rotation ticks, each row followed by its count of ticks
The counts run from 0 to 336.
-4.19  -1.64  1.38  -1.36  1.49  0.23  -2.11  0.31  -0.01  -0.33  0.78  3.10  1.89  0.27  1.63  0.14  -2.98  -0.84  -0.23  1.10  -2.33  0.55  -3.72  0.67  1.16  2.56  -2.46  1.16  1.87  0.16  1.34  -0.20  0.14  0.29  1.09  -1.52  -0.21  2.38  0.11
189
-0.11  1.30  -1.89  -0.12  2.33  -0.15  -1.51  1.54  1.31  -1.20  0.86  -0.55  -1.45  0.11  -2.90  -2.41  0.51  -2.03  -2.91  0.26  -0.65  -2.18  -2.64  -2.18  -0.77  3.76  -2.98  0.13  0.71  -0.89  -0.21  -0.21  -0.44  -0.52  -3.86  -1.40  -0.73  0.74  -1.88
103
-0.78  1.94  1.41  -1.35  2.52  1.60  -0.98  4.04  -1.62  -0.57  1.14  0.30  -3.34  0.01  -0.25  1.59  -0.11  -0.66  0.79  0.51  -2.14  0.32  0.80  -2.52  -2.72  -1.64  -0.56  -1.87  -0.58  -0.53  -0.73  1.28  -2.95  3.13  -0.45  0.00  -1.67  0.90  1.25
320
-0.48  4.65  -2.47  -0.58  -0.86  -2.37  1.46  1.72  3.59  -0.84  0.11  0.56  -0.79  0.31  -0.41  -0.31  -1.93  2.20  -0.13  0.77  -0.08  -3.28  -0.84  -1.21  -1.90  1.94  -1.67  2.10  1.43  -0.44  -1.72  2.77  -1.22  -0.76  -0.30  -1.12  -0.83  -0.11  -0.94
255
1.30  -0.13  1.20  0.36  0.71  2.31  -2.06  2.12  -0.18  -1.45  2.89  0.96  -0.51  1.51  0.50  2.49  -2.25  -3.06  -1.90  2.15  -3.75  -2.65  -1.23  -3.11  -0.21  -1.22  -2.95  -2.40  -1.21  1.13  -1.34  0.21  -0.69  -0.43  1.19  -0.60  -0.46  -0.05  0.92
140
-1.75  -0.75  1.10  -1.07  2.99  0.81  -3.10  -0.30  -2.59  -0.78  0.28  1.02  0.51  -1.24  1.95  0.37  -1.81  -3.56  -1.81  0.96  -1.82  2.15  -1.88  0.60  -1.34  3.62  -1.76  1.21  1.94  2.45  1.12  -1.27  0.47  0.56  1.04  -0.25  -0.64  0.71  0.68
187
-0.17  1.14  -2.90  -2.98  -0.77  -1.42  -2.73  1.62  1.37  1.37  -0.73  1.64  2.68  -1.07  -3.11  -0.49  -0.03  -2.55  -2.92  1.29  2.28  1.35  0.46  0.57  0.48  2.74  -2.74  -0.99  -0.67  0.10  2.60  -0.31  0.25  0.99  -0.10  0.29  -0.74  0.17  0.12
298
-1.63  0.47  1.49  -2.75  0.89  -4.32  -2.69  -0.93  -1.92  1.74  -0.63  1.38  2.13  -0.24  0.62  0.75  0.08  -0.95  -1.15  0.41  0.01  2.71  -0.18  -0.31  -0.03  4.43  -0.87  0.48  1.26  -0.62  2.73  1.07  2.36  0.24  1.37  -1.43  -1.58  1.99  0.40
23
0.74  -0.99  -0.68  -3.42  0.97  0.26  -1.11  -0.72  -0.43  -2.95  -0.59  -1.11  1.70  2.20  -0.98  0.62  1.45  0.47  -3.01  -0.59  -2.60  -0.28  -1.68  0.25  -1.68  4.40  -2.41  3.07  1.67  0.88  2.05  0.57  0.56  0.05  1.88  0.52  0.09  -0.50  1.63
214
1.42  0.96  -1.60  -4.79  2.15  0.70  -2.20  0.12  1.13  2.06  2.79  0.34  -0.40  -1.71  0.54  -0.43  -2.93  -2.79  -1.32  1.09  -0.27  0.51  1.43  -0.33  -3.33  1.15  -1.12  0.74  0.80  0.63  0.45  -2.10  0.41  0.56  0.88  -0.27  -1.23  1.80  -0.56
158
3.20  1.64  -1.68  -0.67  -1.09  -2.11  1.83  3.43  2.20  0.57  1.30  -1.53  -1.55  2.47  0.30  0.73  0.16  0.51  0.38  -0.47  1.51  1.74  0.86  -0.14  -3.23  3.94  0.40  0.89  0.79  0.61  -1.26  0.91  -1.88  -1.78  -1.18  -0.81  -2.67  -0.18  1.07
258
0.70  2.03  -1.90  -4.27  1.67  -0.64  -2.25  1.07  0.99  1.04  1.20  0.33  -0.90  -0.37  -3.53  -0.25  -1.03  -4.22  -2.74  0.15  3.00  0.10  0.89  -1.14  -1.73  1.54  -1.06  -1.14  -0.21  -1.05  0.03  -1.88  -0.86  -0.08  0.24  0.70  -0.61  -0.02  -1.61
296
1.94  -1.10  1.84  -1.63  -1.09  -1.44  -1.08  2.67  2.00  0.32  1.85  1.11  0.22  0.74  -1.68  1.57  0.53  -3.42  -1.33  -0.99  0.68  -1.06  -0.16  -0.05  -2.02  -1.59  -3.80  -2.69  -0.72  1.76  1.89  -0.13  -0.63  -1.45  2.75  -0.94  0.58  1.13  0.63
111
0.28  0.76  0.98  0.63  2.51  1.70  -0.59  1.45  2.85  -1.96  1.79  -0.09  0.95  1.01  -2.94  1.18  -2.57  -2.53  -1.67  1.48  -0.87  -2.39  -3.22  -0.55  1.31  -1.64  -1.68  -0.96  0.88  0.92  -2.92  -0.67  -0.67  -1.70  1.58  1.83  0.20  0.16  0.14
279
-0.06  2.84  -3.00  -4.08  1.83  0.39  0.58  2.67  0.67  -2.86  0.93  -1.04  -0.94  0.11  -2.28  -0.26  -1.78  -3.07  -1.77  0.97  0.61  -2.13  -0.89  -0.61  1.92  1.93  -1.61  1.72  -1.27  -1.77  -0.02  1.59  0.16  -0.78  -2.87  -0.39  0.91  -0.31  0.83
268
0.81  0.32  2.04  -2.68  2.58  -2.47  0.89  3.92  0.16  -1.38  -0.12  -1.01  -1.60  1.95  -1.86  1.90  -0.18  -3.64  -0.27  -0.14  4.29  0.91  -0.21  0.14  0.96  -1.41  -0.33  -0.31  -1.87  0.22  0.73  0.75  -0.24  -1.50  1.46  1.09  0.21  -0.60  1.49
83
0.38  2.08  -2.99  -4.52  0.98  -0.49  -3.31  1.05  1.20  1.40  0.73  0.68  1.31  -1.46  -3.32  -0.52  -0.47  -3.51  -2.61  1.27  2.68  0.69  0.11  0.01  -0.36  1.81  -1.37  -1.48  -0.53  0.26  1.86  -1.28  -0.26  0.16  -0.26  0.89  -0.49  0.16  -0.90
297
0.63  3.32  -0.32  3.03  1.58  -1.84  -1.98  2.17  1.73  -0.74  0.21  0.72  1.66  0.60  2.04  0.15  -0.52  -0.50  -0.54  -0.89  2.60  0.66  -0.16  -2.84  -2.22  1.66  -2.98  3.39  -1.53  1.41  1.46  0.72  1.83  -0.41  1.58  3.27  -0.45  0.48  1.23
59
-0.68  3.96  -1.86  0.45  1.20  -0.11  -0.50  3.66  -0.07  -2.15  0.06  1.30  0.39  0.71  -0.73  -1.67  -0.64  -1.55  0.11  2.54  1.88  3.91  -0.44  -0.99  -0.24  3.58  -0.79  1.07  -2.60  0.56  1.40  0.04  -1.88  -0.22  -1.11  0.23  -2.31  0.48  0.35
271
0.12  2.79  -1.22  0.38  2.21  -1.49  0.37  2.26  0.30  -2.39  -0.81  -0.40  2.00  -1.31  -1.99  1.17  -0.19  -3.53  -1.47  2.01  1.75  -1.55  -2.82  -0.63  1.88  0.92  -2.67  -0.51  -1.70  2.65  1.45  2.12  1.46  -0.07  1.01  1.23  1.96  -0.82  0.35
86
2.44  0.81  -1.88  -1.93  0.49  -0.66  1.31  1.73  1.20  -1.87  0.45  -0.62  0.65  -0.72  -0.37  0.79  1.37  -0.37  -2.16  -1.47  -1.25  -0.49  -0.98  -0.79  -2.17  4.06  -3.18  3.11  0.58  2.05  1.91  2.21  -0.45  -1.87  -1.95  -1.96  0.44  0.13  0.61
75
0.35  -0.74  1.01  -1.66  3.10  2.81  -2.85  2.03  -2.00  -0.73  -0.74  -1.26  -0.87  -0.69  1.90  1.04  -0.40  -4.09  -1.17  -1.28  0.02  1.47  0.75  1.34  -2.93  2.49  -1.35  2.21  1.85  0.69  1.91  0.31  0.59  2.02  -0.07  1.96  -0.05  0.17  2.85
185
2.12  0.53  -0.13  -2.67  1.24  -0.74  0.14  0.78  -1.69  -2.18  0.07  -1.64  0.17  -1.23  -1.10  1.13  2.29  0.47  -1.15  -1.73  -0.53  -0.47  -1.92  -1.52  -4.85  3.30  -1.69  2.35  1.45  0.19  3.03  0.44  1.38  0.79  1.73  1.16  0.46  -0.13  -0.16
212
2.64  0.35  1.76  -2.19  0.92  -2.16  0.94  2.52  1.96  -0.69  -1.04  -0.02  2.94  -0.48  -2.94  3.89  1.10  -0.56  -0.87  -0.66  -1.22  2.45  -1.10  0.60  1.01  -0.43  -0.06  -0.64  1.04  2.63  1.02  2.18  -0.56  -2.51  0.70  -0.96  -1.25  1.76  2.49
262
0.38  1.19  -1.69  -4.81  2.01  0.23  -4.17  0.71  0.05  1.79  0.83  -0.99  -0.06  0.00  1.12  1.43  0.33  -1.88  -1.90  -1.60  -0.23  -0.94  0.82  0.45  -2.80  3.55  1.18  -0.81  3.00  -0.19  1.31  -0.29  1.97  -0.01  0.99  0.42  -0.88  0.78  0.88
20
-0.27  2.18  -1.10  -2.06  -0.60  -0.41  0.11  1.26  2.21  0.96  0.04  0.05  1.16  -2.09  -2.70  2.76  -2.12  -1.86  0.71  3.20  1.06  0.47  1.44  2.08  -2.87  0.12  -1.44  -0.68  3.67  0.83  -0.56  0.23  -1.74  2.65  2.14  1.48  0.28  0.44  1.65
310
0.60  2.11  1.73  -1.83  2.02  -3.92  0.28  1.94  0.48  1.03  1.10  -0.14  0.18  -0.38  -0.74  1.93  1.83  1.85  1.85  -1.42  2.37  0.95  0.65  -1.28  -1.67  0.63  -1.67  2.33  0.89  -1.94  2.26  3.49  0.98  2.69  0.98  2.24  0.42  1.53  0.84
209
2.30  -0.42  2.63  2.94  1.16  -1.26  -1.05  1.82  1.28  0.71  1.88  1.33  1.08  0.70  -1.79  0.74  1.42  -0.25  -1.09  -1.02  -2.75  2.41  -1.49  -1.63  -0.98  1.55  -2.80  -1.43  -0.05  1.64  -0.57  1.44  -2.41  -1.22  -1.81  -1.73  -2.87  1.84  -0.93
289
2.80  -1.26  0.11  0.57  -3.22  -0.01  -2.37  3.03  1.09  3.06  0.51  -0.75  0.56  -0.77  -1.57  0.13  -1.11  -1.30  0.34  1.77  1.85  0.22  -2.11  0.69  -0.91  2.59  -1.52  -1.47  1.48  -1.50  2.17  -0.21  2.04  1.69  -1.93  1.29  -2.02  1.28  2.04
148
0.01  1.21  1.49  0.85  -0.02  -1.59  0.27  2.06  0.58  -2.60  0.73  -1.11  -0.87  -0.98  -0.52  0.13  0.40  -2.31  -0.82  -1.40  0.17  -2.91  -0.86  -2.69  -1.14  1.93  -3.59  3.25  0.70  -2.07  3.24  1.50  3.00  -1.17  -1.63  -0.17  1.29  2.46  0.23
239
0.47  -0.52  1.15  -0.32  1.75  -0.01  -0.70  2.69  0.65  0.32  0.69  0.01  -0.03  1.86  -1.54  0.15  0.55  1.02  0.26  2.41  -4.14  0.88  -2.33  -0.99  2.05  0.59  -1.97  -1.28  -0.21  -1.21  -1.27  3.27  -1.26  3.61  -3.47  -0.57  -2.04  1.45  1.86
317
1.99  2.48  -2.24  -0.87  -1.43  -2.01  1.85  3.25  3.03  0.41  0.67  -0.96  -1.75  2.60  -0.47  0.29  -1.30  1.23  0.41  -0.78  1.95  -0.47  1.01  0.51  -2.88  3.76  -0.63  1.38  1.10  -0.56  -1.02  1.76  -1.57  -1.01  -1.36  -1.08  -1.95  -0.08  0.90
257
1.71  2.07  -0.15  1.94  0.67  0.45  -4.68  1.86  1.22  1.91  0.77  0.66  1.60  0.37  1.89  0.49  -1.12  -0.96  -1.30  0.19  -1.74  -0.69  1.67  -0.34  -2.40  0.15  -1.78  -0.28  -0.13  0.96  0.04  1.65  0.91  3.32  1.70  3.47  -1.28  0.81  2.92
335
-0.47  0.22  -0.63  -1.71  -1.91  -1.12  0.53  1.42  1.56  0.91  -1.28  -0.85  0.63  -1.60  -2.81  2.64  -2.09  -2.67  0.68  3.17  1.64  0.81  0.77  2.98  -2.48  1.42  -1.93  -0.50  4.01  -0.42  -0.02  -0.13  -1.34  2.26  0.51  1.32  0.10  0.65  2.29
311
-0.63  1.28  2.40  1.07  2.79  -1.46  -0.31  2.25  2.98  -0.24  -0.13  0.26  1.63  -2.88  -3.99  2.16  -0.40  -2.11  0.15  -0.29  0.69  0.20  -2.69  0.51  -1.25  -2.32  -0.72  -1.63  2.91  1.54  0.35  0.11  -0.42  -0.19  0.60  1.08  -0.03  2.86  0.58
98
0.94  0.55  2.15  1.74  2.26  -0.44  0.12  3.31  3.25  0.18  2.62  -1.35  0.94  3.49  -1.75  0.83  -0.36  -2.48  1.16  -0.26  0.72  3.47  -0.92  1.40  -0.44  0.16  1.10  -1.36  0.82  1.22  -1.39  -0.56  -1.54  -0.89  0.49  1.74  -2.19  1.97  2.04
95
-1.05  1.55  -1.73  1.90  0.70  -1.57  1.61  1.96  1.43  -1.45  0.30  0.46  2.17  -0.67  0.96  3.45  1.23  0.49  0.19  2.01  -0.87  -1.13  -3.07  -2.71  -1.24  1.64  -3.13  1.17  0.88  2.63  0.78  2.12  1.55  1.15  1.44  1.88  1.94  -0.02  1.32
225
0.25  -0.09  0.79  -0.03  -2.23  -3.16  -1.96  1.82  -0.54  0.90  -2.73  2.73  1.44  0.03  -3.01  -1.44  -0.60  -0.70  -2.30  1.49  1.82  2.08  -0.64  0.20  0.07  2.83  -3.94  -0.54  -1.31  -0.41  2.44  2.04  -0.63  1.92  -0.24  -0.77  -1.59  -0.70  0.02
300
0.18  0.11  -2.92  -4.76  1.12  0.56  0.87  1.35  1.77  -0.23  1.05  -1.88  -0.78  0.72  -3.41  0.43  -1.32  -3.30  -1.36  3.21  -0.48  -0.31  0.64  -1.13  -0.35  0.41  -2.10  1.49  1.87  -2.66  -1.17  -1.17  -0.22  1.02  -2.34  0.44  0.05  0.85  1.30
130
-0.86  1.45  1.54  0.06  0.85  -1.92  -0.35  2.76  0.46  -1.80  0.16  -0.44  -0.30  -2.66  -0.54  0.88  0.19  -1.82  -0.22  -1.55  0.07  -3.26  -1.03  -2.21  -0.78  0.56  -2.68  1.76  1.10  -1.08  3.78  2.69  2.77  -1.12  -1.28  -0.48  1.50  3.31  0.78
238
-3.97  1.53  -0.02  -0.12  3.29  0.92  -3.95  0.35  -0.08  0.27  -0.61  0.59  -0.54  2.45  1.65  0.71  -3.04  -1.59  -1.30  1.43  -0.15  -0.13  -0.03  -0.15  -1.01  1.00  -1.30  0.78  1.69  -0.59  -2.61  -0.50  -1.14  2.46  1.88  2.52  -0.59  -0.44  0.91
5
0.59  0.30  0.36  -2.35  2.87  3.46  -2.66  3.24  -1.19  -1.01  0.01  -1.42  -1.38  -0.77  0.97  1.00  0.10  -1.78  -0.18  -1.53  -0.07  -0.01  -0.28  1.12  -3.05  1.29  -0.48  2.03  1.29  0.98  1.78  0.73  0.33  3.13  0.01  2.50  -0.06  0.25  3.45
184
1.19  -0.02  -0.61  -1.50  0.69  -0.65  0.77  0.87  0.87  -2.45  0.77  0.54  1.14  2.94  -1.09  1.04  0.31  0.13  -2.49  -0.51  -1.91  2.63  -0.26  -1.16  -0.03  4.74  -2.46  2.81  0.25  0.82  -0.02  1.19  -2.45  -2.97  -1.27  -2.01  -1.54  -0.30  -0.01
77
